One turning vector, and how many steps it has turned
The counts run from 0 to 320.
[  9.0 -38.1  16.5   1.0 -29.4  -3.9  21.4  -1.2   1.2  16.8  19.5 -28.5
  -1.2  30.9 -31.7   9.7 -16.6 -19.0  35.7  16.8  11.9   6.9  19.7  24.6
  16.1 -12.2 -10.0 -10.5  19.1 -14.8   3.5  30.4  13.1 -12.4  43.2   8.9
 -12.7   0.5  -7.0  34.9  33.9 -18.9  27.7  -2.3   6.0   2.2] -> 312
[-17.5 -20.3 -30.2  -0.7  -9.0 -16.9  -3.6  15.6   2.6 -12.5  -0.3 -35.4
  -9.3  22.0  -7.6 -10.0  25.8  -5.3  20.8   0.7  -2.6  12.4  19.6  59.1
  14.5 -20.0  -3.2  -7.4  19.5   2.9  -1.1   8.4  16.4 -18.6  18.1 -34.4
  -2.1  16.0 -39.5  40.9  -9.1   6.7  34.1 -19.4  16.9  -8.1] -> 188
[  8.1 -36.5 -11.6   1.1 -27.8  -3.3  12.9 -15.2   4.0  -8.2  19.8 -25.3
   9.9  18.1 -26.6  21.4 -24.6 -13.4  40.3  15.6  21.3  20.9  16.2  26.9
  15.1 -29.3  -8.5  -8.8   7.2 -25.5 -18.5  -0.2  29.2  -7.7  15.2 -19.4
 -28.5   2.3  11.8  36.1  22.6 -28.0  26.8   4.3   5.2  12.3] -> 83
[-10.0 -25.1  -7.1  10.1 -25.2 -13.4   5.4   4.5   2.5  14.3  -6.8 -23.8
   7.2  11.6 -22.5 -14.6 -27.8 -37.2  17.6 -14.8   0.0   9.8  18.0  30.4
  12.2 -19.4  12.0  -6.1  39.0  -5.6   7.4 -22.0  29.1 -17.1   2.5   7.0
  -8.2  42.6 -13.6  42.2  26.3   0.9 -27.0 -20.7 -24.7  18.3] -> 223
[ 34.8 -30.1  -8.9  -2.2  -9.5  17.1  12.0  11.9  -9.4   1.7  18.4  -2.3
  15.5  27.6 -10.7  -2.9  -8.9 -25.2  14.6   7.1  -9.5   7.9  20.5  60.0
  10.0 -11.0   0.7  -8.8   2.8   1.6   0.5  20.3  32.2   2.0  17.4  -4.6
 -23.8  21.4 -17.7  32.5  29.2 -29.5  28.0 -31.3   4.5   7.2] -> 134
[  4.9 -33.0 -14.2  -2.9 -11.7  -8.9  23.5  13.9   6.9   0.3  20.2  13.2
  18.2  13.6 -12.4   9.6 -15.0 -36.7  35.4  16.8   1.1   2.1  22.3  38.5
  20.8  -5.2   9.0  -9.9  13.8 -14.3  -1.3   8.5  45.7 -11.9  11.7 -18.0
 -39.9  15.4  -7.0  39.7  31.7  13.2  -4.5 -15.8  -5.0  16.8] -> 62
[ 23.1 -31.9 -13.3   4.5 -38.4 -11.1  13.1  -6.5  -5.4  19.8  11.6  -1.1
  17.8  25.1  -3.9 -19.3   8.3 -47.7  19.8  -4.3 -16.7   4.8  18.4  48.2
  21.2 -13.6  21.8   3.0  -1.9  16.0   6.9 -12.9  35.7 -19.2   2.4  -9.4
 -20.5  19.9 -14.4  16.7   1.0  -4.7  23.3 -34.4  12.1  14.8] -> 206
[  7.0 -25.9 -18.0 -24.9 -29.8   0.6   6.3  -0.3  -3.4   9.8  25.8 -19.3
  16.5  26.3 -10.7 -10.5   0.8 -29.3  32.1  10.3 -10.5   4.9  33.8  32.8
  17.9 -35.4  -6.1 -17.0 -10.3  17.5  -7.5  33.3  36.9 -18.1  22.2  -1.0
 -28.1  16.6 -22.4  32.0  18.1 -12.7   7.9 -16.3  -5.3  -1.4] -> 286
[-18.9 -35.7 -12.8  25.9 -12.0   9.5  18.5  27.4   8.2 -11.9  -8.9 -43.2
   5.5   8.0 -36.1  -4.8 -17.0  -2.6  33.9  14.3  34.8  11.2  -3.2  38.5
   5.9  -6.2  -5.5 -23.6  37.4 -27.7   4.0  15.0  10.7 -19.5  14.7  -1.5
  -3.7  -1.1  -8.9  33.1  28.1  -7.5  13.8 -16.6  12.9  15.7] -> 320
[  2.2 -34.9 -29.3  -5.7 -42.7 -17.4   1.0 -12.6 -11.5  -0.4  10.2 -20.1
  43.1  10.7 -21.9 -19.4  -1.9 -39.5  35.8  -0.2   3.9   0.9  16.6  41.3
  20.1  -5.6  19.3  -4.0   6.2   6.7   6.3  14.4  41.3 -10.7  11.3   0.9
  -4.7  26.0   3.2  14.6  17.2 -13.8  -1.8 -33.9  -8.9   0.9] -> 54
[ 18.4 -24.7 -40.8   9.5 -11.3   6.6 -11.6  -3.2   8.0   5.2   9.8 -31.2
  26.8   3.7  -3.7 -22.7  -3.8 -29.1  21.1   4.0   1.0  36.9  17.2  30.6
  22.8 -32.9  -7.5 -16.3  -7.8   4.9  -1.0 -15.2  47.7  -2.8   9.4   4.0
 -29.3  18.1 -15.6   8.2  -5.8 -13.8  -0.2 -38.7  10.0  26.3] -> 278
[ 21.6 -24.0  -5.4 -14.4 -28.4 -13.7   9.9   0.3  -8.5  18.6  10.4   3.0
  11.1  28.8 -10.0  -1.5  -0.3 -42.5  29.5 -10.6 -19.2  -5.3  26.8  47.6
  28.6 -12.3  11.4   9.4   3.2  10.7   9.4   4.8  37.8 -11.2  16.0 -18.1
 -14.3  32.0 -22.1  37.4  13.8  -2.5  22.5 -21.3  -5.8  -6.4] -> 210
[ 11.3 -31.7 -17.5  24.8 -40.6   2.5  12.2 -25.0   4.8   1.5  14.7 -38.7
  20.9  28.8 -14.1 -16.5  -3.9 -11.6  29.7   8.1  25.1  25.4  -0.1  31.1
  15.1 -24.5  -4.9 -23.7 -20.5  -7.2   5.7   6.2  24.4 -16.1  16.5  -8.1
 -12.9  -9.8  -7.7  14.6 -18.2 -19.5  29.8 -31.3  14.9   6.2] -> 104
[  5.8 -32.2  -5.0   6.2 -42.2  -7.2   4.2 -18.6  21.7  -0.2   5.2 -29.0
  -3.4  34.3 -29.1 -21.0 -19.2  -8.0  19.3  -4.1  15.0 -13.0  15.6  38.0
  -4.6 -17.2  22.4  -8.9  34.1 -10.2   8.3  16.4  25.4 -18.5   5.0  -2.0
   3.9  10.0   2.0  47.6  27.1 -17.4  24.7 -15.0  14.8 -11.4] -> 157
[ 23.5 -33.6 -14.0   9.9 -32.2  10.0   3.3   6.6  -9.0   5.0   4.4 -13.8
  24.5  20.0 -13.3 -22.2  -3.8 -21.1  15.5   6.8  -8.4   9.8  12.8  56.1
  13.5  -9.5   9.8 -15.3  -3.7  20.3   8.0  21.2  30.8 -10.2  13.6  18.5
  -5.7  15.9 -15.0  14.9  17.5 -24.6  18.2 -47.6   9.1  12.3] -> 130
[  5.0 -34.2 -11.9  25.2 -13.8 -13.9  22.0  12.2   9.8 -16.4  -0.1 -24.2
   5.6   1.1 -37.4  10.4 -15.0 -22.9  31.0   0.8  14.4  14.7  10.1  26.4
  18.1  -1.1  11.0  -3.3  36.6 -32.1 -17.4 -24.2  25.7 -19.2  30.9 -35.9
 -14.9   4.2  -3.4  27.7  24.2  10.9  15.3 -18.2  16.6  25.2] -> 242
[ 11.9 -23.1 -18.4  30.8 -31.5 -17.9  13.6 -15.7  16.5   3.3  18.4 -49.8
   0.8   8.5  -9.2 -23.1  16.0 -33.1  10.3  -6.9   7.5  30.5  12.6  24.5
  13.8 -25.9  -6.5 -18.1   5.4 -16.1  13.0 -40.7  26.6 -19.6  19.1 -19.7
 -18.2   9.1 -23.6  13.6 -10.3   0.6  24.7 -22.4  16.0  28.9] -> 22
[-17.0 -34.2 -30.7  19.8 -20.1   5.0  -4.5  22.9 -18.4  -0.1 -12.4 -35.7
  13.6  26.5  -9.1   3.8   5.9  -0.3  39.1  17.7  11.0  23.5  12.4  48.2
  24.5 -17.6 -21.2 -20.8  -1.5   7.6  -8.6   7.6  24.4 -16.6  10.9 -20.3
  -6.2  11.2 -14.2  22.1  -9.9 -21.7  36.4 -18.5  13.2   4.8] -> 110
[-18.0 -30.0 -10.4   9.2 -13.0  -2.0  17.2   2.1  21.8  -9.7 -13.6 -42.1
 -11.2  18.1 -30.8 -10.2 -12.7   3.5  17.0   7.6  27.0   8.6 -10.7  43.1
   0.7 -28.0   9.3 -20.4  38.6 -26.8  -2.3  -0.1  -4.6 -27.4  11.9 -14.4
   2.1   1.2 -23.5  46.4  13.4   9.6  15.2 -24.3  17.3  11.3] -> 167
[ -2.6 -33.0 -14.2  21.3 -17.2   9.1  -4.2  23.5  18.5  19.3 -13.3 -30.7
   2.1  15.7 -19.9 -24.2 -35.3 -21.3  27.6   3.5  -9.1   4.5   8.4  16.8
  18.9 -18.0  -1.5 -18.5  30.0   4.2   4.9   6.8  32.1 -18.8  24.9  20.8
 -13.2  27.5 -20.8  33.5  29.2 -12.9 -27.4 -26.0 -13.4  13.0] -> 300
[ -4.7 -33.4  -1.8 -17.9 -33.3   8.8   7.0   2.8  -5.6  25.0   1.7  -9.5
  14.5  36.9  -9.3  -8.5  -4.1 -23.0  34.8   7.5   7.0  -5.8  18.4  54.0
  15.6 -20.2   4.1  -9.0  10.9  14.7   8.1  39.4  28.1  -7.8   3.3  15.6
  -7.1  27.1 -15.8  41.5  11.4 -20.0  14.8 -25.1  -4.5 -16.2] -> 132
[ 11.7 -24.6 -18.6   7.8 -19.9  10.1   6.7 -14.0   6.5  -8.0  19.6 -26.7
  16.7  33.7  -4.8   4.3   6.5  -9.8  39.1   6.8  10.5  19.5   6.8  39.7
  19.3 -28.2  -8.4 -18.7 -22.5 -18.5   4.1  17.6  36.9   3.6  22.9 -25.3
 -17.6  -3.3 -23.4  29.4 -15.7 -10.0  42.8 -20.6   7.7  -5.4] -> 108
[-28.7 -32.5 -13.4  11.5 -16.8  -7.9  12.8  -5.6  26.6  -2.1  -9.9 -35.8
  -3.4  23.6 -14.1   2.5 -24.9  -2.0  43.6  15.5  32.1  10.5  -9.2  14.3
  18.6 -38.7  -3.0 -22.1  21.4 -26.4  -3.1   7.3  19.4 -24.1  16.4  -9.8
 -18.1  -4.1 -13.3  52.3   5.4  13.6  -3.3 -10.6  -1.7  -0.2] -> 91
[  5.2 -32.5 -24.6  -2.1 -11.1  -2.7  31.8  11.8   0.5 -11.2  13.5  -3.0
  34.2  -2.6 -18.3   1.6 -17.4 -33.9  24.2  10.6  10.0   4.8  -0.6  43.5
  19.7 -12.9  13.4 -13.5  12.3 -17.4  -6.4   5.5  28.9 -15.6   7.8 -14.3
 -36.3  17.0  -5.8  24.7  38.6   5.9 -11.8 -36.3  -2.1  31.3] -> 63
[-25.4 -20.5 -26.3   6.1 -10.7 -19.0   9.8  16.5 -20.0  -5.4  -1.0 -35.2
  14.8   9.1 -13.1  -8.3   2.8 -28.8  26.8   8.0  -0.1  14.2   7.9  36.9
  25.8 -12.0 -19.7 -21.5  13.4   3.9   1.7   2.5  16.9 -30.6  27.0 -15.9
   0.2  31.9 -41.1  26.3  -3.9  18.0  -9.3 -35.2 -12.2  14.6] -> 39
[-24.4 -37.6 -11.0  -5.0 -10.2 -19.7   8.3  19.3   0.9  10.8 -12.7 -10.7
  15.1   5.5 -21.0  -1.9 -29.3 -25.6  40.6  18.4  13.1   1.1   9.6  33.0
  24.4 -19.2   3.5 -11.4  41.2   0.1  -7.7  11.7  19.7 -18.7  12.4   4.7
 -17.2  20.6  -4.5  37.6  31.7   7.9 -22.5 -25.4  -9.3  13.8] -> 65
[-28.5 -17.6 -26.7   0.5 -23.9 -21.2   6.8  17.1 -22.4  -9.4  10.1 -41.7
  16.7  13.1 -15.0   0.1  22.1 -26.2  32.9  -2.0   4.6  17.6  18.1  40.3
  25.8 -12.3 -16.8 -22.1   0.4  -8.1  -5.1  -0.5  21.0 -33.3   8.7 -29.7
  -6.2  24.6 -22.7  25.9  -4.8   1.9  18.3  -9.8   0.1   7.5] -> 34
[  8.5 -39.4 -13.9  21.8 -11.5  21.2  17.1   8.7 -11.7  20.1  -7.0 -18.6
  13.7  29.7   5.4   5.6 -19.7 -16.9  32.5  16.8   9.2  27.9  -4.0  50.4
  23.7 -19.1 -26.7 -16.0   3.4  11.8   8.5  -3.7  25.8   0.0   5.6   2.9
 -18.0  20.3 -37.0  33.5 -20.0  -1.8   4.3 -32.9  -5.8  23.3] -> 119
[ 28.9 -35.8 -11.6  -8.7 -38.9 -24.5   6.7 -23.3   6.8   5.6   4.9 -31.7
   2.7  13.6 -32.4  -4.4 -22.3 -31.3  13.8  -2.9   6.2  15.3  14.6  25.3
   2.8 -29.4   6.1   1.5  34.0   1.0 -13.5 -18.5   0.1 -23.8  13.7  -6.4
   0.7   5.9   1.5  26.7  23.0 -23.7  37.2 -17.4  24.4  24.6] -> 2
[ 16.3 -27.1  -9.5   7.9 -27.5 -22.2  12.5  -7.3  -8.0 -17.4  19.0 -25.4
  15.7  14.8 -44.1  10.9 -22.9 -24.8  21.5  -5.4   1.6  15.9  17.2  29.4
   8.6  -6.6   8.7   1.5  23.4 -20.8 -16.9 -13.3  24.3 -15.9  36.1 -29.2
  -4.1  18.0  -3.1  30.1  32.8 -10.6  23.7 -10.4   3.0  13.6] -> 237
[  6.3 -35.4  19.2 -11.1 -28.3 -26.1  21.0   0.3  16.1  29.8   6.4 -25.3
   1.0  14.2 -27.8 -15.5   4.3 -40.3  30.1 -12.8  12.2  21.3  25.7  23.5
   8.2 -13.4  26.4   4.4  37.4 -17.0  12.2 -11.7  32.7 -10.2  22.9  16.6
 -22.1  -2.0  10.1  22.8  27.6   4.7  17.7  -9.3   2.1   7.6] -> 230
[  5.6 -28.2 -25.2  25.9 -21.6 -10.6   7.8 -17.4  19.7  -5.2   4.7 -41.6
  -6.2   8.6  -9.7   1.0 -15.0 -25.5  16.7 -11.7   5.1  24.9  -1.4  19.1
  18.1 -25.8  -5.6 -12.3  14.8 -19.8  -2.0 -48.3  22.7 -11.9   5.3 -32.5
 -11.3  17.6 -30.1  40.8  -6.4   4.4   8.3 -14.1   2.6  33.5] -> 17
[ 15.7 -49.6   1.3   8.3 -42.7 -17.8  19.7 -24.2   6.4  14.4  14.1 -17.9
  12.2  16.7 -25.0   5.5 -29.8 -23.2  38.4  18.0  26.8  16.1  13.4  13.8
  16.5 -19.4   9.0  -2.5  16.2  -8.3  -7.4  -5.4  26.1 -10.6  13.0   6.0
 -25.0 -11.2  18.4  26.8  21.8 -19.7  16.2 -15.6   7.9  13.9] -> 78
[ 15.9 -44.0  -6.0   7.9 -16.4  -6.8  12.0  -0.5  16.7  22.8  -4.0 -19.4
  20.7  -0.3 -16.4  -5.6 -20.0 -35.7  32.1  16.7  22.3  30.7  16.3  19.0
  14.6 -19.1  10.0  -5.9  30.3 -15.4   0.7 -28.6  32.0   3.2  11.2  17.5
 -38.5  -6.6  16.2  21.3  27.7 -14.8   5.2 -27.3  12.1  29.2] -> 73
[  8.8 -24.3  -6.8 -23.5 -26.3 -13.5   7.6 -21.0  27.3  -2.3  17.1 -32.9
  -4.9  12.3 -23.7   0.5  -5.4 -21.4  24.9 -14.1  15.2   9.0  16.1  25.5
   6.2 -42.6  16.8   1.9  21.6 -23.1   2.0   3.1  17.0 -14.2  11.0 -28.6
 -17.9   2.7  -9.7  47.5  26.0  -4.2  43.3   4.8  12.6  -0.5] -> 5
[  9.9 -31.3   5.3  14.8 -33.4  -8.6  13.0  -0.3   2.5  22.2   7.9 -21.5
  15.3  11.6 -28.8  -3.7 -20.5 -42.0  12.7 -14.2   8.2  19.6  22.7  31.7
   9.7 -10.8  12.7   1.5  29.6  -9.5   3.6 -40.6  35.9  -8.9  -3.1   5.6
 -13.1  33.6  10.1  29.5  20.6 -19.2  -1.1 -10.6  -6.9  27.8] -> 227
[ -7.1 -32.9 -30.7  16.1 -36.9 -19.5   2.5   9.0  -3.1  13.9   2.6 -24.3
  26.8   6.6  -9.2 -31.3  12.1 -46.6  31.8   3.6   3.7   6.2  23.1  38.0
  21.1   2.5  13.4 -11.8  12.7  16.4  13.2  -6.1  49.4 -15.3   4.0  11.8
 -11.6  27.3  -5.3  11.9   0.5   2.8  -9.0 -37.3  -2.6  12.5] -> 49
[ -9.9 -25.7 -37.0  17.9  -6.6 -11.9 -11.0  21.3  -4.3   8.6  -4.6 -32.9
  16.7   1.7 -10.3 -20.3   3.3 -39.6  27.0   2.2   0.2  22.5  19.2  36.9
  27.3  -3.8  -5.9 -10.8  23.1   5.3  12.8 -14.4  33.2  -3.5  17.9   3.6
  -5.7  37.0 -29.4  17.8  -2.6   6.2 -13.2 -33.8 -15.2  14.8] -> 44
[  4.4 -38.5   0.2  18.4 -25.3   1.6   4.0  10.3   9.3  14.4  -4.7 -22.4
  -2.7  14.4 -21.1 -21.2 -17.0 -14.4   2.1   4.4  12.4  15.7  26.7  39.2
  -6.6 -15.1   4.6 -15.2  46.2   7.0   4.8 -17.7  21.8 -15.8   3.7  25.1
  -8.0  16.5   5.7  33.1  36.1 -27.9   8.3 -23.6  18.5  19.1] -> 151
[ -3.3 -31.6  15.0 -15.1 -36.1 -27.4  22.4 -14.8   5.1  16.9  16.0 -18.8
   2.9  23.5 -35.0   9.5 -11.2 -30.9  45.0  -4.4  14.5   6.3  18.6  23.5
  13.5 -18.1  14.3   2.6  29.6 -16.8   5.4   5.4  23.0 -14.0  22.5  -7.7
 -13.2   6.5   6.4  41.9  21.2   0.6  22.2  -0.8  -6.5  -6.0] -> 235
